Each named turn below is shown by a few rows before and after it. Which turns, in which order, take the first row of each later pair to the second? The first pair is answered.
U:
[ -8.3  -4.9  26.5 -13.6  26.0  11.4  12.3 -14.4  20.9  -5.7   6.1 -15.8
 -22.9  11.4  11.9   7.6  -4.7  25.0  13.0   1.5   4.2] -> [  7.4  -6.0  11.0  -1.5  13.8  29.9   4.0 -22.8  27.3  18.4   1.6 -23.0
  -0.1   3.0   2.1  18.3  -0.5  14.0  21.6   6.0   9.8]
[  4.7   2.0  11.3   2.9  -3.4  13.4   1.3  -9.6   2.5  -7.6  10.5  -3.8
 -13.6   0.1 -12.5 -11.3  -0.7  -7.1   0.1   2.0  -0.7] -> [  4.0  -1.6   8.7   4.0  -7.1  14.5   0.1 -10.7   2.3   4.5   7.7  -1.5
  -9.9   4.4 -11.4  -8.2   0.0 -15.5   5.4  -1.4  -1.6]
[ -5.3   1.5  -4.8  -9.5  19.5 -13.0  -1.9   0.9  11.2 -21.0  11.7  -3.8
 -19.5 -26.0   8.6  -0.2  -4.2  12.6  -1.0 -17.8   8.1] -> [  8.8  -0.5 -18.7   1.2   4.8   7.9 -13.0  -6.0  21.4   5.6   5.4 -12.0
   5.4 -33.7  -0.5  14.8   1.6  -0.1   6.1 -12.9  12.2]
[ -2.4  34.8  12.6   6.1   0.4  12.0   1.6  -2.3   2.5 -16.4  12.1  -7.0
  11.2 -19.0  -4.7 -22.0  -5.5  10.5 -17.4  24.7   0.2] -> [-13.7  -6.0  -5.6  17.9 -26.1  17.8 -17.2   2.1   2.9  21.1  -2.1  -1.6
  20.4   2.6  -1.0   3.8  -7.5 -29.9   5.0  11.4  -9.4]
Y:
[ 16.9  26.2  -1.3  -1.1  -0.2  15.5   0.3   2.5  22.3  -0.6  -7.2 -13.4
   1.0  -6.5 -22.3   6.3  15.6  24.7   5.9  22.7   3.0] -> [ 16.6  14.4  -2.6   1.2  17.2   1.6  -1.0  -1.4  26.2  13.0  -5.6 -14.5
  -1.1   8.1  -4.2  22.7   8.1  30.7  14.4  12.5   7.3]
[ 17.4  -9.3 -14.3  12.6  -7.0   4.5 -12.7  -0.7   7.6  16.8   2.5  -1.2
  13.9  -6.1   9.4   7.4  -0.1 -13.0   7.6  -2.2  10.4] -> [ -6.1 -20.3   6.9   9.5  16.1 -13.1  -3.8   7.7   5.9  -7.1  13.0   2.3
  -7.2   3.5  16.0   3.4 -15.5  -1.8   6.3  -7.8  11.9]
[  9.8  10.9  -8.3   5.2 -12.5  21.0  -1.5 -11.2   9.1  13.4   1.0   0.4
  23.5 -10.4  -7.4   6.9   4.1 -13.2   4.6   5.9  -0.2] -> [ -4.5  -5.9   5.2   6.6  20.4  -1.6   3.3 -12.8  12.5  10.6  12.9   0.0
   6.5   9.8  19.0  21.5 -11.8   0.2  12.7  -8.9   4.5]
[-20.2 -24.3   1.2 -18.6  34.8 -25.1  -7.9  24.5 -21.3 -17.3   9.0  10.5
  -4.8   4.7   3.9 -15.5  -9.3  11.6 -11.6  -5.8  -8.8] -> [  3.3  -4.4 -19.9 -16.0  -7.2   5.1 -16.2  25.0 -23.5 -10.7  -1.2   9.9
  17.8 -22.0 -31.3 -28.2  11.5  -4.5 -20.4   9.7 -13.4]
F:
[ -9.9 -10.2  -1.8  -1.6  -7.5   0.2  -6.2   9.2  -2.8  10.6  -8.7  -4.3
  -4.7   0.8  -2.4   4.4 -15.6 -16.8  -0.3  -2.8   4.7] -> [-10.4  -7.2   0.0  -0.9 -10.7   4.8  -5.1  12.1  -1.6   0.1  -6.7  -4.6
  -3.6  -6.9  -8.3  -2.1 -14.1 -17.4  -4.5   1.7   5.7]
[-17.5   6.8  24.4  16.3   3.6 -13.0  -1.9   2.1   8.5   7.9   2.0  -5.4
   8.9  40.3  13.5  24.6 -30.3  15.7  14.4  -1.6   9.6] -> [-32.5  13.0  34.9   0.2  -7.3  -9.8  -2.1  20.6  -0.5 -35.6  13.8   6.9
 -10.9  11.3 -14.2  -5.6 -18.1  22.2  -7.5   4.1  -0.3]
[  1.9   1.4  -2.8 -13.2 -10.9   4.5  -2.0   6.7 -12.0  -7.1   6.3  -0.7
  -9.8   1.0  -3.4  -4.5  -8.4  -6.7 -12.7   3.4  -3.8] -> [ 11.7   3.7  -4.0  -4.2  -9.6  12.8  -0.4  -3.1  -4.7   8.0   1.8 -11.6
   5.6   1.4   2.1   5.1 -11.6  -8.7  -1.7   5.7   4.7]
[ -9.5   4.1   7.6   6.1 -22.2  10.9  13.5  -8.9  -4.6  -7.5 -14.4   3.5
  -0.2  20.7  -1.3  -1.1  -2.7  -8.8   7.9   3.8  -4.4] -> [-10.0   4.5  10.7   3.7 -23.2  10.1  13.0  -4.7  -7.1  -8.8 -13.8   3.6
  -2.8  18.4  -3.2  -2.1  -1.4  -8.9   4.5   2.7  -5.4]

(2 to 3 turns a pair)
[  7.1 -22.7 -24.8   0.5 -13.9 -10.1 -18.6  -6.1  -1.8  42.1 -12.5   9.1
   2.9  13.2   9.9  15.0   5.5 -17.8   4.9 -16.0 -11.4] -> [ 14.3  25.0 -12.5 -20.9 -23.8  -9.3  -2.2  -0.7 -15.4  -7.1  -6.6  11.1
 -12.4 -17.9 -15.5 -29.1  20.1   4.9 -26.7   8.2 -14.5] | U, Y
[ -3.8  20.0   6.5  -9.9  12.9  10.8  25.4  -4.4  12.4 -27.0  26.2 -15.0
 -17.7 -24.3   0.9 -12.1  -1.7  24.6 -17.2  -6.3   7.6] -> [-22.0 -28.5  -1.1   5.8  15.7   7.6  11.4  -4.9  20.7   8.1  23.4 -16.7
 -12.3   3.6  22.6  23.5 -15.0   0.2  13.7 -24.2   7.0] | U, Y
[ -0.3  31.8  15.9 -43.9 -28.3  21.2   8.6   3.0  -3.1 -12.6  -2.5   4.5
   1.7 -29.5  -3.2 -14.4  18.5  21.0 -56.1  -0.7 -17.8] -> [ -8.8  13.7  10.2 -50.8 -19.6 -16.3   4.1   6.4 -17.0   3.2 -11.9  15.0
 -16.4   5.1  31.3  -2.0  14.5  19.6 -54.4 -22.5 -29.6] | F, F
[ -8.8 -19.3   6.8  -4.2  19.2  -8.5   3.4  -0.1  -0.1  -0.2   3.9   3.8
  -5.6   9.1  14.3  11.4  -9.0   3.8   5.8 -11.1   2.1] -> [  0.0  -3.5  -1.9  -4.3 -12.0  22.4   0.8   5.8  -1.4  -8.5  -0.1   2.8
   9.0 -19.3 -16.9  -2.6   4.6  -6.5  -3.8   5.7   0.2] | Y, U
[ -5.1  -5.0 -26.1 -27.8  -5.2 -15.4 -17.2  16.4 -29.2 -10.2   6.0  12.3
 -20.5 -34.0 -11.2 -21.6  19.5   4.8 -41.8   4.0  -9.7] -> [  4.0 -11.6  -6.9   6.2  50.2  -1.4   3.9 -13.4  14.0  26.7  15.5 -25.3
  15.3 -11.8  25.1  26.2 -13.8  19.1   3.5   4.4  26.3] | F, Y, U
[-13.1 -44.7  29.5  10.9  31.7   0.2   5.8   0.6   8.6  -8.7  17.9 -15.2
   4.9  16.3   2.2  20.9 -15.6   1.5  17.6  -7.3  19.4] -> [  9.1 -17.6   4.6   2.4 -22.7  34.8  -7.3   7.9  -2.6 -15.9   9.4 -11.7
  19.9 -27.5 -47.9  -5.8  11.3 -15.8  -5.3  15.3   9.9] | F, Y
[ 21.2 -11.8  -2.2  15.1  37.6   6.4  -2.8 -15.5  16.6  12.2  16.5   3.2
  18.7  -1.8   7.6  11.4  -8.3  12.1   1.0  -7.7   8.9] -> [ 12.9 -12.5   7.5   8.3  44.7  -4.8   2.8 -10.1  12.4  -5.0  20.6   6.6
   3.3   2.1  12.9   4.2 -12.8  20.6  -2.6  -9.5   7.5] | U, U
[ 16.6  -2.7  -8.5   2.8  16.3   5.0 -13.4 -11.1  12.2  22.6 -13.4   5.3
  -0.3 -35.1   5.5  14.3  20.6  19.6 -15.7   9.2 -15.6] -> [  8.4 -17.2  -6.7   7.3  25.5   3.4 -13.2 -12.2  18.4  25.0  -9.5   3.2
  -3.0 -26.7  11.0  23.1   9.8  19.2  -5.9   3.8 -14.5] | Y, U
[ 20.4  21.6  -7.6 -17.2   0.8  32.7   5.6  -2.4   2.7 -10.7  -9.6  -8.7
  16.8 -29.7  -7.4 -14.8 -15.4   7.9  -2.3  -6.9  27.4] -> [  3.0   7.1   7.8 -19.7  28.5  13.0  13.2   1.2   4.6 -26.9  -2.1  -8.7
  -0.5 -11.9  13.2 -11.2 -26.6  18.3   2.1 -17.9  27.3] | Y, Y
[ 10.3  15.8 -15.3 -17.9   6.3 -38.8  -4.7  -4.4 -28.8  -0.8   3.3  13.2
 -25.3  14.4  32.4 -25.2  15.2  17.9 -25.3  -9.1 -15.1] -> [  9.0 -10.3 -30.5  -4.8 -15.8 -30.3 -21.2  -5.0 -28.1  32.2  -8.7  17.2
 -10.4  25.0  29.6  -7.0  14.4 -11.3 -10.3 -17.2 -18.5] | U, U
[ -4.9  18.7  -4.7   8.8 -55.9  23.6   8.6  15.3 -17.0   3.0 -27.1   3.2
  -9.1  12.3 -32.4 -25.4   4.8 -32.1  -1.2  17.8 -13.6] -> [-17.8   3.3   1.6   0.4 -36.9 -13.8  14.1  16.1 -28.8   3.0 -30.0  12.0
 -32.9  46.1   2.8 -21.1  -6.8 -23.6   1.2   0.1 -21.8] | U, F, F
[-27.1 -30.4  13.9 -18.6   1.3 -15.8   0.1  21.5 -21.3 -32.5   3.2  22.0
 -26.0   1.0  -9.1 -12.8   1.9  -5.0 -21.7 -16.3 -14.4] -> [-18.9  -6.6  29.5 -16.1  33.2 -24.2  21.8   6.4 -11.8 -35.5   5.0   6.6
 -20.8  11.4   9.5  -9.3  -9.0  21.9 -14.5  -7.5  -1.6] | U, F, Y
[ -5.7  -2.3  -4.7   6.5  -1.9   0.4  19.7 -13.2  -5.0  17.2  -5.9  -8.5
  17.2  32.4  32.8  19.6  -8.4  -4.4  12.4  -7.3  14.7] -> [ 12.2   9.0 -27.7  -6.2 -38.9  14.1   1.4  -3.1 -17.2  10.9 -11.5   4.9
  21.5  -5.8   0.7  -3.3  16.1 -13.4 -14.1   3.2   3.4] | F, Y
[-11.4 -34.5  -2.5 -31.9  13.1 -50.6  -5.1  18.0 -27.3  -5.4 -13.4  10.4
 -37.5  47.7  25.2   1.7 -20.8 -12.9   5.9 -17.9 -17.7] -> [ -7.7 -25.2  24.9  -9.7  69.6 -15.4  12.1  -1.6  20.2 -14.2  21.3 -24.7
  -7.7   9.6  15.2  17.6 -41.6  15.0  26.4  -3.4  21.1] | F, Y, Y
[ 19.0  10.5 -11.8   1.0 -25.1   5.3   3.8   1.3  -6.8  -7.7 -11.6  -0.5
   0.3  -1.9 -11.1 -15.1   9.4  -7.8  -9.1   7.7  -5.5] -> [ 23.8   9.5  -9.6  13.2 -15.1  10.4  12.5 -10.7   2.1   7.2 -14.4 -11.2
  10.9   7.3   2.7  -1.9  -0.1  -4.5   2.8   8.2   4.1] | U, U, F
[ -3.3  10.3  16.0   1.8   2.8  10.3   5.3  -1.1   6.8  -4.5  29.4  -7.2
  14.7 -34.6 -18.3  -0.3   2.4   7.9  -2.6  21.2  16.1] -> [-25.6 -35.0  13.3   8.5  -8.0   0.5  -7.4   8.2   5.2   9.4  21.4   2.2
   7.7  -6.4  -4.4  20.3  -6.3 -18.9  14.1   3.0   5.9] | U, Y
[-19.7 -28.0   7.1 -28.6  -5.5   4.4 -13.2   5.6 -16.1 -14.4   5.4   3.5
 -33.0 -15.6  -0.7   8.2  -8.6 -31.9 -13.2   3.8   8.6] -> [ -4.4 -36.8  -2.1 -18.5  10.8   7.3 -17.5 -11.7  -2.7  16.7   5.3  -5.6
 -16.3  -9.6  13.4  33.4 -13.5 -29.5  -0.1  -1.3  17.6] | U, U, Y
[ -9.4  -7.1   4.2 -11.4 -47.3  16.6  18.0  21.0  -8.1 -49.6 -22.0  14.7
 -25.7   4.2 -26.4 -33.0  12.7 -20.0 -14.6  21.2 -17.1] -> [  5.6 -16.4 -19.5 -10.3 -56.3  -0.6   8.1  14.2 -16.0  -4.5 -43.9  19.9
 -19.7  38.9   2.6 -15.0  14.9 -31.9  -6.5   7.5 -24.4] | F, F, Y
[-23.0  -5.0  11.3  -3.5 -23.2  -7.2   7.3   9.6  -3.5 -17.5  13.1 -10.5
  -2.7  18.3  -7.2 -11.3  -3.8 -24.9   4.0  -6.3 -12.7] -> [-14.1  10.6  14.1 -11.2 -17.9 -15.9   9.2   6.3  -8.7 -23.6  13.5  -8.2
  -8.4  15.5  -2.4 -22.4  -1.7  -9.3  -2.2  -0.9  -9.3] | Y, U
[ 16.6  28.7   1.6  -7.1 -18.4 -19.2  -1.0  -8.7 -16.7   9.8 -15.2  -2.1
  10.1  -0.2   9.2  -0.2   5.7 -16.6  -8.6  -5.3   4.4] -> [  9.6  30.1  10.4 -12.3  -9.1 -13.4  -0.5   0.0 -16.2 -12.2  -1.2  -0.3
   3.1 -18.6  -5.0 -11.1   7.0  -8.4 -17.3  -4.1   5.6] | F, Y, F
[-19.3  13.5  11.2  -9.1  17.9 -21.0  22.6  -4.4  23.0 -17.2   3.6 -22.7
  -4.7 -20.0  -8.1  -9.0  -2.4  14.4   1.9   9.1  -3.3] -> [-29.0 -15.2  -7.6  -6.0 -23.6  -9.7   3.1   7.2  16.1  -1.5 -11.6  -8.9
   0.6 -15.5 -19.0  -2.6   6.0 -28.4   7.0   5.3 -21.4] | Y, U, F
[-24.0 -29.4   5.5 -10.7  13.4  -6.2   6.7 -14.1  17.8  -1.6  11.5   2.7
   3.0  -5.1  22.0  26.0  -6.4  -6.7   6.4 -13.0   0.5] -> [ -9.4  -6.9   7.7 -19.8  26.3  -9.3  14.2 -19.3  19.5 -12.1  18.3   0.9
   1.6 -13.7  22.2  15.8  -4.7  15.0  -5.5  -7.7   7.2] | U, F
[-14.3   4.1   8.3 -22.3   2.6  14.3   8.5  15.8  -8.6 -21.3  20.2   7.9
 -20.6  11.3 -11.5 -14.7  -9.8  -3.8  -8.2  12.8 -13.6] -> [  2.5  -2.1 -17.9 -18.8 -21.4  10.4  -7.4  10.2 -16.0  14.3   3.1  12.8
  -7.8  23.7  -3.7  -0.4  -0.3 -22.3  -4.5   7.4 -21.9] | Y, U, Y
[-10.6  15.5  17.0 -14.3  10.3 -15.5  15.2  11.4  -7.8 -44.4  14.8   6.4
 -25.2  -7.8  -4.4 -31.5   8.4  18.5 -16.9   2.7  -1.0] -> [  6.0 -20.3  -3.9  11.5  37.7 -10.9  -1.4 -17.9  18.7  22.8  10.3 -11.5
   8.7  12.8  31.3  23.4  -7.3  10.5  18.9 -12.8  15.8] | U, Y
[-11.7  50.3  -3.4  17.4  -2.3  -3.6  14.3   2.1  14.0 -12.1  -6.3 -10.8
  25.0 -14.1  -6.6   6.4   3.8   5.5 -21.9  29.6 -11.7] -> [-43.3  27.4   6.6  10.0   1.3 -28.7  17.9  16.7   0.2 -28.8  -9.9   0.5
  -4.2  13.0   5.0   3.7  -4.6  -0.3 -19.0  18.0 -19.7] | U, U
[-10.5 -28.5 -11.5  -4.3   8.1 -13.6 -18.2   9.7   6.1  18.2   5.6  12.2
  -7.3  14.4   9.3  22.2   6.1  -7.8 -11.2 -20.3 -21.3] -> [  5.3 -15.2 -22.0  -1.8 -15.3   4.7 -24.3   7.3   5.8  26.1  -0.9  10.4
   8.1  -1.4  -9.0  15.9  17.2 -15.1 -15.4  -9.2 -21.7] | U, Y, U
[ 37.5  21.8   2.5  17.2  13.6  23.1   9.2 -20.6  28.3  16.4   4.3 -14.5
   5.1  13.6 -11.6   2.2 -13.3  -9.4  36.9  -8.1  22.7] -> [ 18.7  31.0  21.4   7.4   3.0  31.6  17.4  -5.2  22.2 -21.1   9.9 -10.1
 -10.2  -1.8 -33.6 -22.2 -11.9  -8.4  23.3   1.1  17.5] | Y, Y
[  5.2  11.0   9.0   5.8  32.6 -11.6  16.1 -10.1   3.4   5.3  -1.8  -9.3
   0.5  18.4  27.6   9.5  -8.0  14.3  10.9  -7.2   4.5] -> [ 24.7  30.2 -11.0   7.1  -8.6  19.2   7.0 -10.0  -0.8   8.5 -12.2  -7.7
  15.5  -7.7  -5.4  -6.3  10.1  -2.1  -1.3  13.5  -0.2] | Y, Y
[ -6.5   6.9  16.2   0.8   2.9  26.2   3.1  -4.9  13.5 -20.1  12.2   2.5
   4.8 -18.3 -20.3  -7.1  -2.5  -1.4  -5.5  20.7  12.3] -> [-17.2  -3.7  15.7 -10.7   1.9  -4.0  -5.1   4.5  -1.3 -30.8   9.5  17.1
 -17.4  -3.8  -6.5 -12.6  -2.4   0.3 -14.8   7.4  -2.1] | F, F
[-11.8 -38.4   4.0  -1.3  37.7  -8.0 -18.0   3.7  25.6  -0.7  26.6  -3.0
   6.7  -3.9  -1.9  17.2 -14.7   5.1   5.2 -18.9  10.1] -> [  8.1 -26.2  -4.4   4.0  33.0 -11.6 -14.4  -6.9  25.0  22.6  12.3  -7.3
  18.0  12.0  12.7  23.9 -14.6   7.4  12.4 -19.5  11.1] | U, Y, F
[ 34.5  25.7 -18.0  -0.8  -5.1   8.4 -11.8  -4.3  -2.6  19.9   2.7   2.1
   4.3 -24.0 -22.2 -13.0  23.0   0.8  -8.9  17.3   6.9] -> [ 11.1   6.9   0.2 -16.2  30.2 -19.8  -7.5   7.2  -4.2  -7.5  21.5  10.1
 -27.5 -24.2 -10.2 -21.1  15.1  21.8 -15.6  -0.2   5.2] | Y, F
[ 19.0   9.2 -21.0   0.7 -29.2  -6.9   2.1  12.8 -25.5   1.4 -21.0   6.6
  -2.4   2.5  12.4  -0.6  13.9  -1.0 -15.0  -6.3 -11.5] -> [ 24.0   7.1 -18.4  16.2  -6.5   0.8   9.3  -2.3  -4.2  18.9 -16.4 -10.9
  18.3  11.6  24.1  20.9   1.3   4.7   3.7  -5.2   6.0] | Y, F, F
[-18.4  10.5   0.2  -4.9 -12.5  -2.0  11.3  -7.1 -26.3  -5.7   3.5   4.0
 -35.7  14.7  -6.5   8.8 -10.4 -14.5 -15.2  16.4  14.9] -> [ -2.0  26.1  -3.6  -5.5   4.1  -9.2  13.9 -20.2 -20.4   6.2   6.0  -2.5
 -27.1  15.0   4.3  14.4 -11.1   1.9 -17.6  16.0  23.9] | Y, Y, U
[ -2.3   9.3 -10.5   4.1 -24.8  12.2 -19.3  -1.2  -2.8   2.0 -17.3   4.0
  -1.4   5.4  -2.7  20.2   0.5  -9.9  -0.1  20.7 -14.3] -> [ -9.2  -3.1  -5.6   2.0  -9.5  -4.9 -19.4  -0.6  -3.7   5.6 -17.0   7.9
 -13.0  18.8  15.6  26.2  -4.2  -4.1   2.0   8.3 -16.0] | F, Y
[-13.3 -17.0   4.1  11.4  10.7  -4.6   3.4  -4.2   5.9   6.2   4.1  -6.1
   1.1  12.9   4.0   7.3 -12.9  -0.1   3.3 -14.1   3.2] -> [-12.8 -15.4   1.3  -1.2   4.5 -13.9  -2.2   1.6  -3.9  -5.9   8.3   4.2
 -12.5   3.2  -0.5  -6.2  -2.7   3.3 -13.4 -16.0  -6.8] | U, U, F
[-11.5 -31.8  -5.6  -4.6  -5.9 -17.3 -15.9  10.2 -21.5  -3.3  -9.1  24.6
 -18.3  19.0  35.7   1.9  10.0   0.1 -15.3 -22.5 -32.8] -> [ 22.7 -13.6 -30.5  11.6 -19.9  17.9 -25.2  -6.7  -4.7  33.2 -15.5  11.5
  23.6  -5.0  19.1  13.0  21.0  -7.1 -11.2  -6.5 -19.0] | U, U
[  4.3  -2.6 -24.7   0.2 -45.7  34.1 -20.7   6.0   0.1   4.0  -5.8   7.2
  12.8 -26.2 -29.3  -7.6  13.3 -23.3  -4.0   7.8  -2.9] -> [ -6.3 -11.8 -25.7 -13.4 -43.7   7.2 -25.9  15.1 -14.5  -4.1  -7.6  26.8
  -9.3 -16.5 -19.5 -15.3  16.4 -22.5 -16.6  -5.1 -16.2] | F, F
[ 28.3   3.8 -27.2 -12.2 -15.6 -15.7   1.0  12.2 -12.5  10.0 -20.0   8.2
  -9.4   3.5 -12.9 -26.3  30.0   3.0 -24.1  -4.1 -10.6] -> [ 25.2   0.2 -23.3 -13.8 -14.8 -21.4   1.2  13.8 -15.0   8.9 -18.9   9.3
 -15.2   7.9 -13.1 -27.8  30.0   3.5 -24.9  -6.5 -15.8] | U, U
[-24.3 -33.6  15.2   1.4  43.7  -8.3   4.8   3.6  18.7  -8.9  13.7  -2.0
  -8.4   1.9  10.0  22.8 -14.2  14.7  16.7 -14.5  20.6] -> [-13.7 -37.5   0.1  11.4  30.5   6.6  -4.7  -3.4  25.4  16.9   5.1  -6.5
  12.6  -2.7   4.1  36.3 -10.4   0.0  23.7 -12.8  25.0] | U, U
[ 12.8  -5.7 -19.0   9.1 -13.5 -10.4  -7.5   5.3  -8.9  22.5  -2.5   4.4
  -1.7   9.2   2.2  15.0   4.7  -2.0  -2.9 -10.3 -11.0] -> [  2.9  -1.6  -8.5  -0.1   8.4 -23.7   0.2   7.2  -8.9   2.4  10.3   7.7
 -14.6   0.4   8.5   4.2   1.0  19.0 -14.1 -10.9  -8.0] | F, Y, U
